Where one turn sends some rows of the set: a few examples, then the rows asked:
Gefis: [-1.44  0.11  0.48 -0.15 -2.15 -0.40  1.35  0.06 -0.09  2.65  1.62 -1.31
 -3.15 -1.19  2.24]
Mazad: [-1.73  1.26 -1.06  0.48 -0.02  0.67  2.21 -1.25  0.12  1.37  3.09 -1.63
 -1.62 -2.22  2.11]
der: [ 3.12 -0.57  1.19 -1.59  0.59 -1.62  2.64 -1.13 -0.45 -0.71  0.66  1.67
 -1.28 -0.91  0.89]
nevar: [-1.65  0.50  3.38  3.10  1.26 -2.28  1.70 -0.95  0.53  2.39  3.09 -1.13
 -1.91 -1.25 -0.83]
paloz: [ 1.17  1.08  4.04  2.61 -0.81 -1.18  3.14 -1.12  0.09  3.20  2.37 -2.20
  0.86 -1.20 -2.10]
fada: [ 1.71 -0.04  2.27 -0.10  1.74 -0.73  2.12 -1.23 -1.14  1.81  1.45 -0.33
 -4.32 -0.74  1.26]
dugo: [ 2.81 -0.70  0.97 -1.24  1.67 -1.60  3.22 -0.33 -1.50  0.33  1.16 -0.56
 -3.57  0.29  0.33]
Pila: [ 0.08  1.12  0.92  0.67  3.11 -2.70  2.80 -1.08 -0.73  1.39  2.30  0.53
 -3.02 -1.41  0.88]
sil: [-1.30  2.33  3.83 -1.77 -0.74 -3.20  2.76 -2.08 -0.82  0.29  2.34 -0.81
  2.38 -0.82  1.83]
kozak: [-1.04  0.41  3.55  3.16  0.31 -1.87  2.26 -0.57 -0.01  3.09  3.59 -1.43
 -1.19 -1.64 -1.54]
lituk: [-0.45  0.94  1.29 -1.90 -0.96 -2.70  0.56 -2.56 -1.59 -0.14  4.04 -3.78
 -2.45 -1.36 -0.98]
vavor: [ 0.57  1.09  0.87 -1.09 -2.30  1.73  1.53  1.36 -0.95  0.12  1.09 -0.42
 -0.34  1.93  0.59]
banob: [ 1.24 -0.56  1.02 -0.24  2.48  0.73  1.61 -0.89 -1.45 -0.08  0.72 -0.75
 -3.07  0.33  0.54]
kiget: [ 1.46  1.11  2.17 -2.56 -2.70 -0.34  3.12 -2.60  0.96  1.29  2.63 -2.57
  2.17  0.10 -1.11]
muf: [ 0.18  2.02  1.35 -1.17 -1.47 -2.98  3.37  2.39 -2.15  0.81  2.18  0.07
 -1.51  1.38  1.50]
riro: [ 2.03 -1.21  3.70 -0.04 -0.93 -4.97  3.33 -0.25 -1.19 -0.32  2.22 -0.18
  0.08 -1.24 -0.63]
fato: [ 0.76  0.97  1.50 -2.85 -2.82 -0.56  3.22 -3.46  0.41  0.81  2.70 -2.58
  1.63 -0.07 -1.23]
zar: [-2.76  2.43  0.77 -0.82  0.33 -1.47  3.16 -3.07 -0.66  1.23  3.72 -3.52
  0.87 -0.07 -1.00]
Mab: [ 1.15 -1.87  1.51  0.93 -0.25  0.53  1.51 -1.06 -0.05 -1.19  1.65 -2.11
  1.05  0.05 -2.92]
gilo: [-0.79  2.13  2.16  1.33  1.55 -2.92  4.42 -1.08 -1.23  1.65  3.06 -2.78
  2.15 -0.23 -1.57]
zit: [-2.30  2.65  0.92 -0.44  0.83 -1.67  3.36 -2.09 -0.18  1.69  3.76 -3.86
  1.34  0.34 -1.15]
nevev: [-1.31  3.42  1.01 -0.80 -1.38  0.05  2.23 -0.52  0.51  2.81  4.49 -0.78
 -1.80  1.24 -0.07]
vuk: [ 0.60  0.38  4.00  1.72 -0.29 -0.14  2.03 -0.64 -1.02 -0.42  0.54 -0.99
  3.06 -0.42 -1.15]
duto: [ 1.00 -0.26 -2.13 -1.91 -1.45  0.22  3.19 -0.47 -0.02 -1.01  2.05 -1.28
 -0.26 -1.06  1.17]
bota: [-0.14  2.17  1.09 -2.39 -2.31  1.14  1.54 -0.21  0.09 -0.24  2.58  0.41
  0.33  1.99  0.48]
Rasu: [ 0.48  1.21  4.31  0.09 -0.33 -2.08  3.17 -1.45 -1.20 -0.04  1.20 -0.44
  3.72 -0.86  0.38]
Basut: [ 1.76 -0.17 -0.59  0.25  1.68  1.35  2.06 -1.85  0.70  1.16  1.73 -0.76
 -2.27 -0.47 -1.23]
podes: [-0.89  3.12  1.20 -2.32 -1.22 -3.01  3.23  0.68 -1.06  0.35  3.76  0.58
 -0.77  1.64  1.05]
feliv: [ 0.40  0.88 -0.09 -1.40 -1.43 -3.01  3.95 -0.46 -0.42  0.94  3.00 -0.24
 -1.66 -2.59  3.15]
bel: [ 1.80 -1.10  3.35 -0.20 -0.86 -4.92  3.39  0.38 -0.40 -0.59  1.64  0.44
 -0.14 -0.39 -0.54]
buvo: [-0.90  2.61  1.33  0.83 -1.22  0.20  2.07  1.02 -0.68  3.47  3.06 -1.42
 -2.76  0.93  0.59]
votaf: [ 0.53 -1.58  2.34  1.30 -0.64  1.22  1.38 -0.36 -0.05 -0.80  1.39 -1.20
  1.57 -0.07 -2.38]
vezep: [-1.47  0.22  3.44  3.19  1.19 -1.88  1.50 -1.52 -0.39  2.11  3.38 -1.79
 -1.26 -1.85 -0.91]
motaz: [ 0.10  0.40  2.03 -2.21 -1.94 -1.29 -0.34 -3.06 -1.18 -0.56  3.28 -3.14
 -1.85 -1.44 -0.43]
Rel: [ 1.87  1.00  2.95  0.51 -1.33  0.03  3.54 -2.16  0.51  2.57  2.32 -2.57
  2.42 -0.51 -2.12]
fuf: [-0.56  0.62  1.82 -2.47 -1.04 -2.79  0.07 -2.42 -2.19 -1.68  3.17 -2.84
 -1.44 -1.30 -0.03]
Toz: [ 0.70 -1.59  1.35  1.11 -0.21  0.89  1.37 -0.66  0.87 -0.98  1.18 -1.54
  0.60  0.66 -2.77]
risus: [ 1.26 -0.88  3.13  0.22 -0.64 -4.76  3.86  1.03 -1.48 -0.55  2.25 -0.01
  0.58 -0.61 -1.16]
sefuf: [ 0.79  0.95  2.79  1.48  0.54 -3.93  4.51  0.49 -1.68  0.37  1.98 -1.94
  1.88 -0.01 -2.07]
kuf: [-0.24 -0.40 -0.78 -1.59 -2.19 -2.98  3.22  1.25 -0.83  1.31  1.70 -1.48
 -2.86 -0.22  1.41]
gudes: [-1.41  2.05  3.43 -2.24 -1.29 -3.26  2.87 -3.07 -1.20  0.33  2.62 -0.83
  1.59 -1.13  1.62]
Geg: [-1.52 -0.68 -0.98 -1.11 -1.54  0.05  1.37  0.84 -1.00 -0.34  0.51 -1.42
 -1.60  0.22  1.66]

nevev -> bota
motaz -> fuf
nevar -> Toz
Now find these:
Mab -> riro
sil -> zit
kuf -> Gefis
Rasu -> gilo
risus -> kozak
vuk -> sefuf
Pila -> Basut
muf -> buvo
fato -> gudes
feliv -> Mazad
dugo -> fada

Where one turn sends some rows of the set: a few examples, then the rows asked:
zir: [-1.75 -1.91  0.46  0.09  4.96  0.67 -1.23  0.43  1.90  2.18  0.98  2.14
 -2.47  5.09 -2.06 -0.16 -0.73]
bonit: [-0.51 -0.74  2.53 -0.71  3.44  5.19 -2.24  1.11 -0.20  3.21  2.62  1.12
 -2.68 -0.90 -1.60 -3.02  0.15]
gugov: [-0.23  2.42  1.43 -0.45  1.80  4.68 -2.97  1.83  0.27  4.45  2.92  2.12
 -2.23 -0.89 -1.12 -2.55  0.47]
fosiv: [-2.66 -1.15  0.35 -1.36  2.68  1.23 -3.03  1.13  1.20  2.45 -2.19  4.40
 -1.37  4.82 -2.53  0.67  0.57]
kido: [ 1.21  0.26  2.93 -1.83  0.40  2.42 -3.38  2.51  2.75  2.81  0.85  4.28
  0.76 -0.37 -1.60 -1.36  0.46]
gesuz: [ 0.07 -0.83  4.69 -1.76  2.40  4.00 -3.13  1.33  1.63  3.15  1.48  1.48
 -0.90  0.60 -0.45 -2.77 -0.87]
pobo: [ 0.50 -1.50  3.46 -1.17  2.22  4.01 -3.26  1.88  1.43  3.26  2.38  2.79
 -0.74 -0.82 -0.88 -3.74  0.85]
Vupoz: [-0.08 -0.38  0.11 -1.12  1.87  4.43 -2.25  2.15 -1.81  2.42  2.28  1.15
 -2.38 -1.83 -2.42 -0.96  1.83]
mani: [ 1.52 -0.04  2.09 -0.41  1.46  1.63 -3.50  2.91  1.58  3.04  2.19  2.80
 -0.44 -0.80  0.32 -1.42 -0.86]
zabo: [ 0.39 -0.93  1.77 -0.90  2.42  4.60 -2.96  1.72  0.07  3.16  3.47  2.15
 -1.59 -1.64 -1.92 -3.42  1.72]
lovef: [-1.71 -2.38  1.43 -1.36  4.32  0.76 -2.51  0.94  2.45  2.49  0.73  2.93
 -2.33  5.81 -1.94 -0.48 -1.06]
Lus: [ 0.94  1.30  2.27 -0.38  1.89  3.21 -3.43  1.55  1.57  3.59  3.63  1.83
 -1.37 -0.43 -0.52 -2.71 -0.78]
pasef: [ 0.60 -0.16  4.00 -1.06  2.75  3.93 -3.41  1.24  2.61  3.31  2.22  3.79
 -0.49 -0.28 -1.51 -3.30 -0.48]
Kel: [-2.71 -1.44  0.37 -1.68  2.40  0.64 -1.81  1.77  2.09  3.45 -0.37  4.45
 -0.69  5.63 -2.24  0.37  0.96]
Sumeb: [-3.00  0.35 -1.18 -1.83  1.42  1.41 -1.34  1.44  0.75  3.39  0.81  3.37
 -1.38  4.98 -3.66  0.97  2.49]
Mav: [ 0.83 -1.02  3.46 -1.80  0.62  3.21 -3.47  2.70  1.49  3.19  1.08  3.06
  0.25 -0.53 -0.74 -2.58  1.42]
zefo: [ 0.06  0.37 -0.19 -0.58  2.20  4.32 -2.48  2.25 -0.34  2.34  2.42  3.44
 -1.82 -2.30 -3.22 -1.38  2.01]
nal: [-2.38  0.43 -1.36 -1.86  1.62  1.47 -1.93  1.38  0.60  3.01  0.45  2.51
 -2.54  4.91 -4.07  1.49  1.96]
sebe: [-2.05 -1.05  0.55 -2.04  2.24  0.73 -2.16  1.81  1.73  2.94 -1.08  3.50
 -1.66  5.59 -2.56  1.02  0.48]
kovad: [-1.74 -1.66  0.02 -0.67  4.95  1.64 -1.97 -0.51  1.66  2.49  2.95  1.61
 -3.48  5.00 -3.12 -1.05 -0.66]
maleb: [-1.69 -1.51 -0.22 -0.09  4.27  1.47 -2.90 -1.53  1.50  1.74  3.41  1.52
 -2.47  4.37 -3.56 -0.91 -0.70]
gef: [-2.39 -1.69 -0.32 -0.38  4.74  1.66 -1.73 -0.48  1.76  2.77  4.06  2.38
 -2.54  4.73 -3.15 -1.34  0.31]
koge: [-2.21  0.97 -1.31 -0.91  2.60  1.61 -1.01 -0.12  0.89  2.70  1.96  1.27
 -2.60  5.09 -4.29  0.80  1.37]
sipe: [-0.20 -0.13  2.02 -0.51  3.62  5.05 -2.71  1.04  0.86  3.19  3.13  3.42
 -2.14 -1.40 -2.64 -3.42  0.56]
noniv: [-1.59 -0.72 -0.76  0.06  4.38  1.20 -1.29 -0.58  1.62  1.92  2.96  1.03
 -2.89  4.91 -3.19 -0.02 -0.08]
sopir: [-2.11 -2.71  1.06 -0.64  4.02  0.56 -1.74  0.73  2.61  2.86  1.56  3.75
 -1.31  5.55 -1.85 -1.05 -0.25]
sege: [ 0.69 -0.24  1.68 -1.97 -0.33  3.33 -3.15  3.05  0.51  3.11  1.04  2.89
 -0.12 -1.33 -1.64 -1.67  2.72]
peno: [ 0.32 -0.33  0.74 -1.38  0.67  4.20 -2.96  2.34 -0.57  3.07  2.59  2.15
 -1.14 -1.80 -2.35 -2.24  2.76]
toki: [-2.78 -0.04 -1.83 -0.74  2.73  2.13 -1.26 -0.10  0.41  3.14  3.53  2.06
 -2.48  4.46 -4.25 -0.13  2.23]
nusul: [ 0.86  0.26  0.67 -1.50  0.27  2.52 -2.94  3.09  0.67  2.24  1.19  3.97
 -0.04 -1.62 -2.85 -0.33  2.05]
tabi: [-2.57  0.81 -0.24 -1.45  1.99  1.63 -1.05  1.01  1.19  3.17 -0.62  2.41
 -2.09  5.41 -3.38  1.20  1.38]
gifes: [-0.37  1.59  0.55 -0.45  1.48  4.00 -2.73  3.41 -0.48  4.21  0.97  3.16
 -2.03 -1.56 -1.03 -1.45  1.06]
muvu: [-2.50 -1.03  0.61 -0.92  3.65  1.00 -1.33  1.34  1.95  2.85 -1.30  3.14
 -2.01  5.65 -2.06  0.71  0.10]
Mis: [-3.36  0.80 -0.94 -1.93  1.45  2.34 -2.60  0.06  0.40  2.87 -0.63  3.08
 -2.07  4.49 -4.27  0.82  1.98]
Nisev: [ 0.72 -0.14  0.77 -1.84 -0.33  2.59 -2.54  3.13 -0.44  2.29  0.69  1.72
 -0.58 -1.18 -1.99  0.41  1.85]
loga: [-2.09  0.01 -1.65 -1.12  3.34  2.16 -1.84 -0.23  0.54  2.66  2.76  1.35
 -3.58  4.61 -4.39  0.20  1.30]
Posum: [-1.84 -3.01  1.02 -0.40  4.45  0.62 -3.06 -0.15  2.04  1.78  0.29  3.58
 -1.67  4.60 -2.10 -0.31 -1.02]
Babi: [ 1.05 -0.43  3.42 -2.22  0.14  2.27 -3.35  2.69  1.58  2.74  0.32  2.03
  0.40  0.27 -0.84 -0.71  0.25]
nub: [-2.46  0.87 -1.27 -0.98  2.45  2.31 -2.65 -1.38  0.60  2.39  2.70  1.42
 -2.67  4.20 -4.80  0.07  1.25]
pip: [ 0.61  0.38  0.93 -0.55  1.18  2.40 -2.95  4.05  0.35  3.23  0.55  3.59
 -1.00 -1.52  0.14 -0.73  0.46]

gef -> Sumeb
zefo -> kido
Mis -> Posum
Now find these:
Mav -> zabo
loga -> sebe
Vupoz -> Babi
Lus -> gifes
muvu -> noniv

